Where one turn sends some rows of the set: a few examples, then the rows asked
papo: [.10 -.14 .00 -.07 -.15 .01 .23 .31 .20 -.13 -.28 -.13 .06 .27 .18 -.13 .02 -.13 -.21 .21 -.17 -.14 -.20 -.15 .14]
lali: [-.03 .16 -.26 .16 -.10 -.19 -.27 .17 .00 -.31 -.20 .22 -.10 .01 -.09 -.12 -.12 -.17 .02 .32 .09 -.27 -.08 -.13 .06]
Rir: [-.03 -.06 -.02 .27 -.09 .11 -.09 .42 .24 -.11 -.20 -.08 .06 .22 -.23 -.19 -.30 .06 .11 -.02 .11 .21 .16 -.14 -.01]
Nuf: [.12 .17 -.15 -.11 -.22 -.26 .03 .25 .15 -.08 -.02 .15 -.21 .06 -.10 -.42 .02 -.12 .14 .16 -.23 .11 .00 .22 .10]
Bomo: [-.03 -.06 -.21 -.08 -.05 -.01 .00 .17 .37 .14 -.03 -.12 .09 .03 -.12 -.06 .24 -.11 -.06 .04 -.06 -.20 .18 .09 -.19]
Nekam: [-.02 .16 -.27 .17 -.13 -.22 -.24 .15 .00 -.35 -.20 .23 -.07 -.02 -.10 -.12 -.10 -.11 .01 .28 .09 -.28 -.11 -.13 .04]
Dun: [-.06 -.18 .08 .45 -.28 .11 -.11 .09 .25 -.11 -.09 -.02 .25 .08 -.03 -.15 -.07 -.11 .09 .10 .18 .13 -.01 .06 .13]
sope: [-.04 .24 -.12 .04 -.23 -.07 .00 .03 -.03 -.27 -.06 .26 .00 .13 .08 -.23 -.06 -.14 .15 .22 -.45 .15 -.04 -.02 -.03]
Kizak: [.17 .19 -.15 .21 .05 -.18 -.08 .35 .08 -.18 -.10 .26 -.05 .11 -.09 -.25 .03 .19 .07 .00 .01 -.18 -.29 -.04 .25]
vureg: [.09 -.14 -.01 -.05 -.17 -.01 .21 .29 .28 -.12 -.29 -.13 .06 .23 .21 -.12 .00 -.11 -.20 .24 -.15 -.14 -.20 -.15 .13]
zozun: [-.01 .25 -.12 .05 -.21 -.08 .05 .04 -.05 -.27 -.05 .27 .01 .10 .05 -.21 -.05 -.16 .16 .18 -.45 .13 -.05 .02 -.03]
Daron: [-.07 -.20 .07 .44 -.27 .04 -.07 .15 .23 -.13 -.05 -.03 .27 .03 -.02 -.12 -.09 -.05 .02 .12 .21 .12 -.01 .09 .14]
Gop: [-.03 .24 -.12 .06 -.22 -.11 .06 .07 -.03 -.29 -.04 .26 .00 .10 .07 -.24 -.04 -.16 .16 .21 -.45 .14 -.04 -.02 -.02]
Kita: [-.18 .16 -.03 .42 -.02 .03 .10 -.09 -.07 -.23 -.07 -.18 -.20 .27 -.05 -.15 -.03 .14 .12 -.02 -.03 .10 .05 -.14 -.03]
boguz: [.21 -.17 -.04 -.08 -.05 -.04 .07 .11 .05 .05 -.17 .07 .06 .50 -.17 .08 -.07 -.01 -.07 .31 -.11 -.14 .01 -.02 .00]
Dasis: [.08 -.12 -.06 -.01 -.16 -.03 .20 .26 .25 -.08 -.25 -.11 .09 .25 .26 -.08 .01 -.10 -.18 .29 -.15 -.22 -.22 -.17 .06]
tepaz: [-.04 -.08 -.24 -.10 -.04 -.01 -.03 .20 .34 .12 -.02 -.12 .10 .04 -.13 -.08 .24 -.07 -.05 .06 -.02 -.19 .20 .11 -.17]
defi: [-.16 -.03 -.04 -.03 .08 .16 .12 .05 .25 -.13 -.03 -.06 .21 .08 .03 .06 .09 -.03 .01 -.14 -.29 -.13 -.01 -.07 -.16]
lize: [.11 .17 -.13 -.14 -.23 -.25 .02 .29 .16 -.09 -.02 .14 -.18 .07 -.08 -.44 .03 -.08 .12 .18 -.20 .11 -.01 .24 .10]
gotis: [-.03 -.05 -.11 .30 -.06 .08 -.10 .35 .24 -.07 -.22 -.06 .07 .22 -.19 -.13 -.34 .08 .07 -.04 .10 .24 .15 -.16 .01]
Nulez: [-.03 -.06 -.25 -.09 -.04 -.03 -.02 .21 .35 .14 -.05 -.13 .08 .00 -.16 -.08 .24 -.08 -.04 .04 -.09 -.18 .20 .10 -.12]
Katof: [-.12 .14 -.05 .34 -.25 -.10 .09 .11 .14 -.08 .04 -.33 -.29 .07 -.10 -.28 .11 .04 .02 .14 .21 -.02 .09 .05 .10]
zibu: [-.02 .16 -.25 .16 .00 -.23 -.34 .17 .03 -.31 -.17 .25 -.06 .03 -.10 -.14 -.14 -.14 .05 .29 .06 -.20 -.07 -.11 .06]
nim: [.17 .22 -.15 .21 -.01 -.13 -.05 .28 .14 -.21 -.10 .30 -.06 .10 -.09 -.23 .02 .20 .11 -.02 .00 -.23 -.27 -.07 .25]
Bofa: [.21 -.17 -.05 -.11 .01 -.07 .08 .14 .06 .08 -.15 .04 .01 .48 -.12 .06 -.11 .03 -.05 .28 -.10 -.21 -.05 -.02 -.03]
fabun: [.02 -.05 -.06 .25 -.06 .10 -.09 .41 .24 -.11 -.18 -.12 .06 .20 -.25 -.23 -.32 .07 .09 -.03 .13 .20 .12 -.17 .00]
lop: [-.12 .13 -.07 .34 -.24 -.06 .11 .12 .14 -.05 .07 -.32 -.30 .07 -.12 -.24 .12 .04 .00 .16 .20 -.05 .08 .05 .09]
bepob: [-.02 -.19 .05 .46 -.26 .10 -.11 .06 .20 -.13 -.06 -.02 .30 .08 -.05 -.17 -.06 -.11 .06 .13 .18 .11 -.04 .02 .12]
pif: [-.19 .17 -.03 .39 .02 .02 .10 -.09 -.09 -.24 -.10 -.21 -.20 .23 -.04 -.14 -.02 .11 .11 .00 .01 .10 .08 -.15 -.03]
Fop: [-.15 -.02 -.07 -.05 .06 .18 .10 .06 .26 -.15 -.01 -.06 .21 .06 .06 .04 .04 -.01 .01 -.14 -.29 -.14 -.03 -.08 -.18]
maki: [.14 .24 -.08 .24 .00 -.12 -.12 .33 .20 -.21 -.02 .30 -.01 .06 -.03 -.25 .00 .14 .11 .05 -.05 -.20 -.27 -.08 .30]
suru: [.09 .18 -.12 -.10 -.24 -.25 .04 .26 .16 -.06 -.07 .13 -.21 .03 -.10 -.43 .02 -.10 .08 .17 -.20 .10 -.01 .27 .10]
mubin: [.20 -.15 -.06 -.10 -.08 -.02 .08 .12 .01 .06 -.15 .03 .05 .50 -.17 .06 -.05 -.08 -.10 .30 -.12 -.15 .00 -.03 .03]
lak: [.13 .20 -.17 -.12 -.23 -.24 .04 .29 .15 -.08 -.05 .13 -.19 .02 -.08 -.42 .04 -.12 .11 .16 -.21 .09 .00 .22 .08]
fulo: [.04 -.03 .00 .25 -.06 .13 .01 .39 .23 -.11 -.14 -.13 .08 .20 -.18 -.23 -.36 .08 .04 -.01 .15 .24 .10 -.14 .04]
Rusin: [-.17 .16 -.05 .37 .03 .06 .08 -.09 -.09 -.23 -.08 -.18 -.23 .25 -.03 -.14 -.04 .14 .09 -.01 -.01 .11 .05 -.16 -.02]
kifa: [-.14 -.01 -.04 -.05 .09 .15 .13 .09 .26 -.15 -.03 -.07 .21 .07 .03 .04 .06 -.03 .00 -.14 -.28 -.15 .00 -.05 -.22]
pim: [-.16 -.01 -.08 -.04 .07 .15 .11 .05 .23 -.18 -.02 -.07 .24 .05 .02 .06 .05 -.04 .03 -.12 -.31 -.13 -.02 -.04 -.16]
sete: [-.10 .15 -.06 .32 -.24 -.06 .09 .12 .12 -.09 .07 -.32 -.27 .08 -.08 -.26 .14 .06 -.01 .17 .23 -.03 .08 .05 .12]
regu: [.05 -.12 .00 -.08 -.12 .02 .20 .29 .21 -.06 -.29 -.11 .06 .27 .23 -.10 -.07 -.13 -.18 .16 -.17 -.13 -.25 -.12 .16]
Sapuf: [-.21 .14 -.06 .40 .04 .05 .12 -.07 -.08 -.23 -.09 -.18 -.21 .26 -.03 -.13 -.01 .12 .11 -.03 -.03 .10 .03 -.13 -.04]
vuso: [.14 -.14 -.06 -.08 -.09 -.05 .07 .20 -.01 .12 -.15 .06 .09 .47 -.13 .07 -.04 -.05 -.10 .36 -.10 -.16 .02 .00 .02]
mup: [-.06 -.06 -.20 -.12 -.04 -.02 .01 .21 .36 .12 -.04 -.15 .07 .03 -.15 -.06 .24 -.11 -.06 .05 -.04 -.19 .20 .07 -.15]
Pil: [-.05 .29 -.12 .08 -.22 -.08 .07 .04 -.04 -.27 -.08 .26 .02 .14 .03 -.22 -.06 -.12 .14 .21 -.45 .15 -.03 .01 -.04]
Fose: [.17 .21 -.09 .23 .03 -.09 -.05 .31 .13 -.21 -.08 .32 -.06 .13 -.05 -.25 .01 .17 .12 .00 -.01 -.24 -.27 -.07 .28]
ruvib: [-.10 .17 -.03 .34 -.23 -.07 .11 .08 .14 -.06 .05 -.33 -.27 .07 -.10 -.26 .12 .06 .02 .13 .21 -.03 .08 .03 .12]
vubip: [-.03 .20 -.28 .21 -.14 -.19 -.26 .14 -.01 -.31 -.13 .20 -.05 .01 -.08 -.07 -.15 -.14 -.03 .28 .05 -.24 -.19 -.15 .07]
tedod: [.00 -.18 .03 .45 -.23 .10 -.08 .04 .16 -.06 -.09 -.03 .27 .09 -.02 -.19 -.09 -.11 .00 .19 .22 .17 .04 .02 .10]

regu moves to Kizak
Nuf moves to pif
defi moves to lak
Where do these go?
lop moves to pim
Nekam moves to Dun
Dasis moves to maki
vureg moves to Fose
lize moves to Rusin

